In the rows, 128 means zero.
Each path below is one point turned by a fixed rotation once a step. After each direction that follows a path, write how fast that rotation turns it, in degrees a step (0 if it stays still).
Each turn is a multiple of 5 degrees from 10 to 175, or 0.
Each row of a path follows its step; steps can be skipped.
Rotation 1:
step 0: [121 120 137 110 121 128 136 125 119 141 124 117 125 137 117 125 134 125
 118 109 124 132 130 147 140 126 128 119 134 138 125 138 133 124 107 118
 132 120 134 124 120 129 127 129 129 125 137 136]
step 1: [117 121 129 125 129 123 126 128 118 142 131 131 134 122 137 128 132 129
 119 115 120 137 137 124 141 130 136 117 130 123 122 123 123 143 126 104
 124 127 126 131 121 141 131 131 126 125 151 144]
step 2: [121 132 147 125 135 129 138 122 127 131 140 138 125 123 138 127 131 128
 132 121 112 125 141 112 137 126 127 128 131 126 120 134 136 146 125 124
 133 118 130 135 133 140 121 120 153 123 130 136]
step 3: [135 134 135 136 126 134 145 121 112 128 129 132 119 135 131 113 125 128
 117 119 131 119 129 125 134 127 139 132 141 142 117 140 133 122 117 120
 132 115 126 124 129 139 127 141 148 129 125 134]
step 4: [133 143 128 130 119 144 125 125 125 136 120 133 131 128 123 119 128 130
  96 124 130 134 145 121 147 140 137 134 127 127 130 124 123 125 127 119
 133 120 135 123 119 130 126 135 132 123 134 140]
step 5: [129 137 135 131 126 136 127 128 124 133 130 124 115 125 139 137 127 118
 127 132 125 129 135 123 153 137 119 127 123 129 131 131 124 124 126 124
 129 123 148 129 118 149 111 113 128 114 135 139]
step 6: [140 144 130 122 135 116 146 127 118 147 123 125 115 121 129 131 143 122
 135 124 131 127 125 131 138 133 114 121 128 131 110 129 134 119 123 115
 127 119 134 118 128 135 118 131 138 132 132 138]
step 7: [117 134 127 113 120 117 132 114 124 148 126 125 122 131 120 119 137 136
 113 114 125 120 135 132 146 124 127 123 132 127 118 119 114 129 113 124
 124 116 135 122 133 125 135 124 131 130 125 138]
step 8: [115 132 138 125 132 127 126 129 118 135 134 124 118 120 134 113 114 124
 125 127 124 118 145 124 151 124 127 114 129 133 123 117 122 135 123 120
 124 133 126 136 119 139 144 128 129 113 138 137]
step 9: [122 146 140 126 134 141 144 143 130 134 132 128 119 122 134 120 131 133
 133 128 122 142 142 131 130 125 127 130 139 134 114 124 141 136 119 116
 123 127 131 131 119 135 128 126 149 115 128 132]
step 10: [127 129 136 134 116 140 143 135 116 149 132 134 129 134 141 135 126 131
 116 113 132 125 134 131 132 125 137 133 136 138 125 127 124 125 118 111
 126 112 136 118 123 128 129 123 142 132 118 123]
[125 123 127 122 132 127 129 127 129 132 129 125 125 126 127 126 129 127
 129 127 125 131 127 130 128 125 124 125 131 129 128 124 127 127 129 129
 126 131 129 125 127 127 133 127 129 127 131 124]	45
[126 130 128 125 128 125 126 129 128 130 125 130 130 131 128 129 128 130
 132 132 130 126 131 131 128 126 124 126 127 133 123 127 129 127 126 127
 126 129 129 129 126 127 131 126 123 126 124 133]	40
[124 125 130 125 124 127 127 125 129 130 128 129 127 128 127 128 127 125
 129 127 124 127 129 129 129 127 130 131 129 127 134 128 130 128 124 129
 129 127 130 127 130 127 124 124 128 124 120 127]	145
[125 126 131 131 128 125 123 125 131 131 124 127 126 128 133 132 127 128
 126 130 127 128 132 124 130 129 128 130 122 130 128 127 126 131 127 131
 129 129 129 130 127 129 130 129 130 129 130 123]	115
[132 128 127 128 129 129 128 131 127 133 126 127 130 130 129 133 127 127
 131 128 127 133 127 130 128 131 129 125 130 127 131 129 127 130 125 127
 132 124 132 128 123 127 126 126 124 131 130 126]	70
